Small tables with named rows and columns. After each table, cells are looked up by row and column.

Table Gek
            Faf   Lonus    Roto    Des   Mive   Dodez    Siro    Turo  Kifere
Reka     -50856  -60968  -39365  14239  -2478  -61230  -14247  -70338  -69184
Mumuvor  -82057  -57532  -59904  58780  41893  -55397  -73300    6547    4062
Bulu     -79587  -83862  -12132  23200    822  -86197  -44367  -58441  -60216

Mive of Bulu is 822
Des of Reka is 14239
Siro of Reka is -14247
Des of Mumuvor is 58780
Siro of Bulu is -44367
Faf of Bulu is -79587
Turo of Bulu is -58441
Lonus of Reka is -60968
Dodez of Mumuvor is -55397

Sitezab.csv
,Nev,Bam
Sim,-21.7,46.0
Razavu,45.2,57.7
Gosoda,33.8,-87.3
Ratala,59.8,3.4

What is the Bam of Razavu in Sitezab? 57.7
What is the Bam of Sim in Sitezab? 46.0
What is the Bam of Gosoda in Sitezab? -87.3
What is the Bam of Ratala in Sitezab? 3.4
What is the Nev of Sim in Sitezab? -21.7
What is the Nev of Ratala in Sitezab? 59.8
What is the Nev of Razavu in Sitezab? 45.2

Mot
|  | Lodesa | Zet | Nufu | Vit | Fubaf | Vap | Dezegi | Fuleta |
|---|---|---|---|---|---|---|---|---|
| Kizizuv | 0.27 | -0.24 | -0.32 | -0.62 | 0.18 | 0.18 | 0.01 | -0.35 |
| Nazumoz | -0.19 | -0.09 | 0.26 | 0.18 | 0.51 | -0.14 | -0.46 | -0.48 |
| Fuba | 0.02 | -0.21 | -0.25 | -0.35 | -0.84 | -0.38 | 0.58 | 0.05 |
| Dorut | -0.39 | 0.36 | 0.14 | -0.36 | 0.79 | -0.06 | -0.49 | 0.21 |
| Sab | -0.81 | -0.67 | -0.17 | -0.23 | -0.75 | 0.20 | -0.15 | -0.78 |
| Kataf | 0.09 | -0.25 | -0.51 | -0.75 | -0.60 | -0.43 | 0.17 | -0.24 |
| Suke | -0.30 | -0.26 | 0.08 | -0.20 | -0.21 | -0.71 | -0.80 | 0.45 |
| Devusel | 0.22 | 0.79 | 0.18 | -0.22 | -0.50 | -0.46 | -0.41 | -0.45 |
| Goduzi | -0.49 | 0.42 | 0.29 | 0.23 | -0.03 | -0.15 | 0.47 | -0.16 |
| Ruget | -0.39 | -0.49 | -0.08 | -0.29 | 0.08 | 0.24 | -0.25 | -0.10 |
| Dimin | 0.31 | 0.27 | 0.06 | -0.33 | -0.67 | 0.02 | -0.19 | -0.20 |
| Sosi | 0.12 | -0.26 | -0.81 | -0.31 | -0.53 | 0.11 | -0.58 | -0.07 |

Goduzi, Lodesa: -0.49
Devusel, Vit: -0.22
Goduzi, Dezegi: 0.47
Dorut, Nufu: 0.14
Fuba, Vit: -0.35
Sosi, Zet: -0.26
Dimin, Fuleta: -0.20
Kizizuv, Vap: 0.18
Fuba, Dezegi: 0.58
Kataf, Zet: -0.25
Kataf, Vap: -0.43
Devusel, Lodesa: 0.22
Kizizuv, Zet: -0.24
Ruget, Fubaf: 0.08

Zil.csv
,Tik,Suzabi,Terurak,Guf,Sonetik,Beg
Dami,82,129,100,173,128,84
Girasit,122,128,89,90,109,173
Puf,93,125,159,117,125,197
Muv,114,142,111,134,106,143
Robada,125,111,136,116,140,61
Nuveset,111,107,124,179,127,120

What is the Beg of Muv in Zil? 143
What is the Sonetik of Girasit in Zil? 109
What is the Sonetik of Muv in Zil? 106
What is the Guf of Dami in Zil? 173
What is the Beg of Puf in Zil? 197
What is the Tik of Puf in Zil? 93
What is the Terurak of Girasit in Zil? 89
What is the Terurak of Nuveset in Zil? 124
What is the Suzabi of Nuveset in Zil? 107
What is the Guf of Robada in Zil? 116
What is the Guf of Muv in Zil? 134
What is the Beg of Girasit in Zil? 173
What is the Sonetik of Dami in Zil? 128
What is the Tik of Muv in Zil? 114
What is the Tik of Dami in Zil? 82
What is the Terurak of Muv in Zil? 111
What is the Beg of Robada in Zil? 61

Zukek.csv
,Bip,Semafo,Tuv,Sep,Pidevav,Toniba,Kito
Fus,123,197,99,77,67,126,70
Vometev,109,147,90,89,115,81,88
Vin,111,177,88,81,88,100,77
Gapev,65,65,90,160,171,93,167
Potum,172,138,135,150,189,217,201
Roso,178,170,180,104,134,190,164
Gupus,115,184,89,76,82,101,72
Burobov,182,106,188,151,163,93,109
Fogi,141,184,141,93,71,173,89
Kofus,140,183,135,93,72,169,88
Nidubol,195,131,174,124,126,82,63
Dof,183,165,181,110,147,188,170

What is the Pidevav of Vometev in Zukek? 115
What is the Semafo of Kofus in Zukek? 183
What is the Tuv of Kofus in Zukek? 135
What is the Toniba of Burobov in Zukek? 93
What is the Semafo of Gapev in Zukek? 65
What is the Kito of Gapev in Zukek? 167
What is the Semafo of Gupus in Zukek? 184
What is the Toniba of Vometev in Zukek? 81
What is the Semafo of Roso in Zukek? 170
What is the Sep of Gapev in Zukek? 160
What is the Pidevav of Potum in Zukek? 189
What is the Sep of Vin in Zukek? 81
What is the Toniba of Dof in Zukek? 188
What is the Kito of Vometev in Zukek? 88
What is the Bip of Burobov in Zukek? 182
What is the Tuv of Fus in Zukek? 99
What is the Tuv of Dof in Zukek? 181

Nabe =
,Mig,Zeg,Dofa
Beli,6.511,2.069,3.106
Pov,6.323,5.351,4.725
Sudom,2.852,-4.384,-0.698
Bogelu,-6.629,-3.355,-1.435
Saz,7.814,1.564,3.065
Dozop,-2.994,3.935,2.398

What is the Mig of Bogelu in Nabe?
-6.629
What is the Mig of Sudom in Nabe?
2.852
What is the Zeg of Beli in Nabe?
2.069
What is the Dofa of Sudom in Nabe?
-0.698
What is the Dofa of Saz in Nabe?
3.065
What is the Dofa of Beli in Nabe?
3.106
What is the Mig of Beli in Nabe?
6.511
What is the Mig of Saz in Nabe?
7.814
What is the Zeg of Pov in Nabe?
5.351
What is the Dofa of Bogelu in Nabe?
-1.435
What is the Dofa of Dozop in Nabe?
2.398
Row with the largest Dofa: Pov

Table Lil
columns: Veb, Panit, Giger, Piguren, Liput, Makuf, Befedo, Von
Tumeb: [-2.5, -4.7, 0.2, 1.5, 6.8, 5.2, 0.1, 4.4]
Fatozav: [-1.1, 1.6, 0.3, 0.9, 4.5, 7.8, 0.5, 2.9]
Nelal: [-2.3, -1.9, 0.1, 1.2, 5.9, 6.8, 0.1, 3.8]
Tereb: [1.9, 8.5, 2.7, 2.2, -3.5, 4.5, 3.2, 4.1]
Fofum: [8.2, -2.0, 3.5, 2.8, -0.1, -4.3, 5.6, 5.4]
Mul: [6.9, -5.7, 1.6, 2.2, 5.3, -2.3, 2.9, 5.1]
Daluti: [-2.5, -2.7, -0.1, 1.1, 6.4, 6.8, 0.0, 4.0]
Zem: [6.4, 5.4, 3.1, 1.9, 3.3, 2.4, 3.5, -2.0]
Mus: [-0.6, -6.0, 1.8, 2.5, 6.8, 1.8, 1.0, 3.4]
Mez: [-0.8, -5.8, 1.7, 2.4, 6.6, 2.0, 1.0, 3.4]
Rim: [5.2, 4.8, 2.3, 1.2, 6.0, 5.1, 2.4, -3.3]

Nelal, Von: 3.8
Mul, Makuf: -2.3
Rim, Von: -3.3
Nelal, Befedo: 0.1
Fatozav, Panit: 1.6
Daluti, Liput: 6.4
Mez, Veb: -0.8

